Look-ups in named tables: a row name and a column name give one cell, copied from the table.

kamat =
fields: lutom, pavad, zelukar, luk, zopu, merezu, lelokat, duvuf, kisode, rugoloz
gasamu: [43.645, 4.296, 53.370, 14.540, 37.909, -10.242, 13.086, -21.459, -26.635, 25.764]
kipu: [32.594, 32.138, 16.360, 3.620, -3.134, 10.885, -15.141, 6.399, -15.069, 42.157]
biri: [-12.419, 43.773, -56.592, 5.781, -4.993, 37.610, 6.997, 25.013, 0.861, -9.457]
sufudi: [-7.117, 3.097, -11.726, -32.569, -11.149, -1.075, 30.007, 3.486, 31.028, 37.323]
negufa: [-8.472, 1.897, -15.159, 33.703, 32.066, 10.997, -25.308, -35.876, 58.162, 54.771]
rapu: [10.635, 14.504, 6.720, 23.016, 7.681, -3.061, 16.722, 9.261, -10.938, -20.463]
gofiriv: [-7.323, -0.513, -2.236, -51.050, -20.620, -18.982, 11.515, -19.303, 15.586, -7.368]
zud: [-36.023, 26.190, -36.416, 24.674, 34.338, 32.323, -2.690, -30.332, 13.771, -39.036]
sunavas: [75.872, 1.175, -15.369, -20.505, -11.903, 17.071, 31.281, -7.077, 9.402, 13.141]
bebam: [5.535, -41.198, -28.225, 22.415, 22.794, -40.137, -32.219, 35.087, -23.902, 28.878]

zud, rugoloz: -39.036
kipu, rugoloz: 42.157
bebam, zopu: 22.794
negufa, rugoloz: 54.771
gofiriv, pavad: -0.513
negufa, lutom: -8.472
rapu, rugoloz: -20.463
bebam, merezu: -40.137
sunavas, pavad: 1.175
biri, duvuf: 25.013
sufudi, merezu: -1.075
bebam, rugoloz: 28.878

tov
|  | ledopu | goduk | kuzu | zirulos | gur | roforil |
|---|---|---|---|---|---|---|
| defo | -439 | 2597 | 5774 | -548 | 82 | 3949 |
| kadimu | 192 | 754 | 517 | -9031 | 673 | -1263 |
| tuv | -1746 | -2854 | -1967 | -23 | 273 | 1644 |
| pamoz | 1531 | 2170 | 2117 | 1211 | -272 | 2928 |
| bom | 128 | -1999 | -884 | -2081 | -531 | 517 |
| paf | 1613 | -536 | 2642 | -429 | 1431 | -1130 |
| vor | 1534 | 3231 | -3471 | 266 | 783 | -66 |
| zeg | 1309 | -163 | -7081 | 1853 | 2695 | -905 |
| gufad | 1665 | 1671 | -2986 | -109 | 2781 | -203 |
| kiz | 285 | 1598 | -498 | 1172 | 925 | -3717 |
| kav | 99 | 459 | 4384 | 2038 | 2088 | 1388 |
| mif | 1649 | -2023 | 3570 | -1571 | 596 | -172 |
| vebi | 2749 | -1609 | -272 | 210 | 1100 | 4819 |

bom, goduk => -1999
kadimu, ledopu => 192
gufad, gur => 2781
defo, ledopu => -439
kav, roforil => 1388
bom, ledopu => 128
vor, gur => 783
zeg, kuzu => -7081
kiz, zirulos => 1172
pamoz, ledopu => 1531
tuv, kuzu => -1967
vebi, ledopu => 2749
vor, roforil => -66
pamoz, kuzu => 2117

sot =
cols = zafuzi, pidasig, sepi, nolelu, sepo, zanetig, vesazaf, laza
nupador: [-4556, -3361, -2294, -4065, 7228, -1376, 7595, -3723]
gul: [2112, 9329, -1158, -3081, -3148, 4703, -4550, 9127]
daz: [1194, 785, 1211, 1605, 380, 1614, 736, 1344]
bag: [-384, -674, -605, 682, 969, 2112, 1591, 566]
bog: [-3159, -2726, -3460, -3141, 6318, -1480, 6953, -3074]
tumav: [-892, -925, -1321, -996, 3952, -586, 4193, -1398]
vepe: [857, 3941, 1214, -769, 1963, 3245, 1362, 3541]
vuna: [-6185, 300, 932, -5097, 4717, 3300, 4163, 968]
bav: [-1701, 3208, -3391, -3120, 520, 5411, -53, 4928]
bonis: [1737, 7866, -911, -2326, -1663, 3908, -2967, 7394]

sepi of vepe: 1214
zafuzi of vepe: 857
sepo of tumav: 3952
zanetig of vuna: 3300
zafuzi of daz: 1194
zanetig of bonis: 3908

Table zesim
,kezup,liliruk,rikasav,laz,pemagu,mes
puz,149,67,150,94,121,161
nugodo,86,90,80,54,142,111
gom,228,135,114,105,194,124
tiv,60,144,101,177,105,122

gom, mes: 124
gom, rikasav: 114
gom, kezup: 228
puz, kezup: 149
tiv, mes: 122
gom, liliruk: 135
tiv, kezup: 60
puz, rikasav: 150
tiv, pemagu: 105
tiv, laz: 177
nugodo, rikasav: 80
nugodo, laz: 54
nugodo, mes: 111
tiv, rikasav: 101
nugodo, pemagu: 142
tiv, liliruk: 144

pav:
         tizil  sibuga  pevade  nit  sedina  fil
kufogu      83      69     118  124      50  124
bugud      139     150     108   87     157  108
gunava     149      83      92  101      88  142
kura       123     179     101  133     125  150
kavon      166      87     131  117     213   99
tavilun    119      13     122  120      86  135
bomave     138      67     121  132     142  136
zug        111     157     106  129     106  124
ruvevi     124     124     128  122     104  143
kebip      129     161     112   91     165   96

ruvevi, tizil -> 124
zug, sibuga -> 157
bugud, fil -> 108
bugud, pevade -> 108
tavilun, pevade -> 122
kavon, sedina -> 213
kebip, sibuga -> 161
Row with the largest sedina: kavon

Table pudaro
,domigi,gad
visopog,20.69,68.94
rezu,55.25,8.29
rav,39.76,81.73
mot,78.40,15.27
tatovi,76.61,76.91
kuf,60.12,77.23
punuga,45.32,24.30

gad of rezu: 8.29
domigi of visopog: 20.69
gad of tatovi: 76.91
domigi of rav: 39.76
domigi of tatovi: 76.61
domigi of mot: 78.40
domigi of punuga: 45.32
domigi of kuf: 60.12
gad of kuf: 77.23
gad of rav: 81.73
gad of mot: 15.27
gad of visopog: 68.94
gad of punuga: 24.30
domigi of rezu: 55.25
Row with the largest domigi: mot

